[124 166 169 120 201]
[138 130 134 99 118]
[136 137 145 147 161]
[124 142 147 127 171]
|
[124 166]
[138 130]
[136 137]

[125 129 129 181 123]
[125 130 130 186 124]
[125 130 128 171 126]
[134 128 127 72 127]
|
[125 129]
[125 130]
[125 130]

[130 128 139 128]
[97 84 143 64]
[137 126 128 133]
[97 205 172 130]
[153 163 85 188]
|
[130 128]
[97 84]
[137 126]

[109 66 161 70 137]
[94 74 148 65 110]
[189 111 169 164 171]
[66 80 151 151 91]
[182 115 142 57 109]
|
[109 66]
[94 74]
[189 111]

[128 110 129 191 146]
[128 107 129 202 146]
[128 162 126 82 96]
[128 145 127 81 112]
|
[128 110]
[128 107]
[128 162]

[123 200 88 132]
[126 128 106 133]
[114 128 113 135]
[131 134 80 126]
|
[123 200]
[126 128]
[114 128]
---
[133 108 190 154 74]
[141 115 106 88 162]
[163 171 91 80 105]
[162 74 84 106 169]
|
[115 106]
[171 91]

[111 51 53 108 57]
[175 156 156 175 145]
[150 96 101 146 96]
[166 165 161 167 154]
[120 133 125 123 129]
|
[156 156]
[96 101]

[178 163 164]
[90 66 93]
[114 169 192]
|
[66 93]
[169 192]

[185 205 100]
[51 163 137]
[116 68 194]
[118 52 171]
|
[163 137]
[68 194]

[94 121 199]
[140 113 96]
[83 92 196]
[130 130 127]
[132 111 117]
|
[113 96]
[92 196]

[138 148 113 135 142]
[121 145 142 134 134]
[85 61 83 93 77]
[146 152 116 148 151]
|
[145 142]
[61 83]
---
[134 149 176 94 85 140 114 102]
[164 156 113 145 161 121 153 181]
[152 151 163 169 119 129 80 157]
[114 132 112 92 101 128 58 119]
[173 126 91 76 121 123 143 90]
[140 177 105 158 157 133 150 173]
[135 150 171 94 81 137 99 100]
[105 130 191 110 97 142 143 102]
[95 63 158 130 144 114 109 158]
[138 116 145 191 123 129 144 80]
[126 135 125 89 94 130 61 116]
|
[102 181 157 119 90 173 100 102 158 80 116]
[114 153 80 58 143 150 99 143 109 144 61]
[140 121 129 128 123 133 137 142 114 129 130]
[85 161 119 101 121 157 81 97 144 123 94]
[94 145 169 92 76 158 94 110 130 191 89]
[176 113 163 112 91 105 171 191 158 145 125]
[149 156 151 132 126 177 150 130 63 116 135]
[134 164 152 114 173 140 135 105 95 138 126]

[156 94 149]
[154 95 137]
[109 201 101]
[157 133 153]
[117 157 122]
[145 136 152]
[166 123 146]
[91 120 82]
|
[149 137 101 153 122 152 146 82]
[94 95 201 133 157 136 123 120]
[156 154 109 157 117 145 166 91]

[113 94 126 107 146 177 166 90 90]
[170 115 73 88 100 173 153 130 75]
[173 144 116 142 144 124 142 141 81]
[155 101 140 131 104 101 95 142 141]
[143 144 131 99 177 119 166 166 134]
[116 110 189 111 180 131 172 181 198]
[111 82 112 162 118 128 135 67 113]
[101 143 125 102 76 149 98 168 101]
[185 98 171 85 101 114 140 135 118]
|
[90 75 81 141 134 198 113 101 118]
[90 130 141 142 166 181 67 168 135]
[166 153 142 95 166 172 135 98 140]
[177 173 124 101 119 131 128 149 114]
[146 100 144 104 177 180 118 76 101]
[107 88 142 131 99 111 162 102 85]
[126 73 116 140 131 189 112 125 171]
[94 115 144 101 144 110 82 143 98]
[113 170 173 155 143 116 111 101 185]

[149 121 148 113 131 138 120 126 162 124 117]
[138 127 91 143 135 147 121 124 143 117 139]
[108 140 58 168 133 136 158 121 101 118 176]
[151 124 101 142 135 148 105 135 172 120 125]
|
[117 139 176 125]
[124 117 118 120]
[162 143 101 172]
[126 124 121 135]
[120 121 158 105]
[138 147 136 148]
[131 135 133 135]
[113 143 168 142]
[148 91 58 101]
[121 127 140 124]
[149 138 108 151]

[160 79 136 148 163 92 135 141]
[116 148 80 170 119 91 114 145]
[132 126 170 90 163 126 115 83]
[107 158 128 164 96 119 170 162]
[102 172 141 140 117 90 163 104]
[104 172 161 95 131 147 116 93]
[127 133 182 156 162 112 130 166]
[138 121 112 145 167 74 96 109]
[149 100 130 132 178 107 79 130]
[153 94 96 112 150 98 108 85]
[116 154 189 112 164 120 118 109]
|
[141 145 83 162 104 93 166 109 130 85 109]
[135 114 115 170 163 116 130 96 79 108 118]
[92 91 126 119 90 147 112 74 107 98 120]
[163 119 163 96 117 131 162 167 178 150 164]
[148 170 90 164 140 95 156 145 132 112 112]
[136 80 170 128 141 161 182 112 130 96 189]
[79 148 126 158 172 172 133 121 100 94 154]
[160 116 132 107 102 104 127 138 149 153 116]

[59 92]
[122 128]
|
[92 128]
[59 122]
---
[60 91 151]
[71 67 131]
[161 114 76]
[129 174 142]
[153 170 167]
[144 190 100]
[90 162 147]
[62 105 173]
|
[62 105 173]
[90 162 147]
[144 190 100]
[153 170 167]
[129 174 142]
[161 114 76]
[71 67 131]
[60 91 151]

[127 52 122]
[125 71 115]
[124 181 123]
[128 67 131]
[125 190 125]
[129 59 131]
[127 74 117]
[126 125 118]
[126 83 116]
[123 168 121]
[125 107 125]
[129 63 134]
|
[129 63 134]
[125 107 125]
[123 168 121]
[126 83 116]
[126 125 118]
[127 74 117]
[129 59 131]
[125 190 125]
[128 67 131]
[124 181 123]
[125 71 115]
[127 52 122]

[176 189 127 140 127 128 157 122 106 124]
[88 128 97 132 108 82 88 131 130 129]
[198 128 158 129 127 119 107 139 134 108]
|
[198 128 158 129 127 119 107 139 134 108]
[88 128 97 132 108 82 88 131 130 129]
[176 189 127 140 127 128 157 122 106 124]

[121 128 120 128]
[120 135 121 138]
[119 135 92 113]
[117 149 92 111]
[189 106 70 97]
[124 127 79 108]
|
[124 127 79 108]
[189 106 70 97]
[117 149 92 111]
[119 135 92 113]
[120 135 121 138]
[121 128 120 128]

[137 130 130 136 145 131 182 135 128]
[128 129 130 128 128 136 133 134 136]
[128 128 129 128 134 137 137 134 131]
[128 128 128 131 139 142 131 134 133]
[131 128 128 132 141 138 130 134 129]
[136 129 130 132 128 131 185 130 131]
|
[136 129 130 132 128 131 185 130 131]
[131 128 128 132 141 138 130 134 129]
[128 128 128 131 139 142 131 134 133]
[128 128 129 128 134 137 137 134 131]
[128 129 130 128 128 136 133 134 136]
[137 130 130 136 145 131 182 135 128]

[118 61 152]
[121 64 148]
[121 73 147]
|
[121 73 147]
[121 64 148]
[118 61 152]
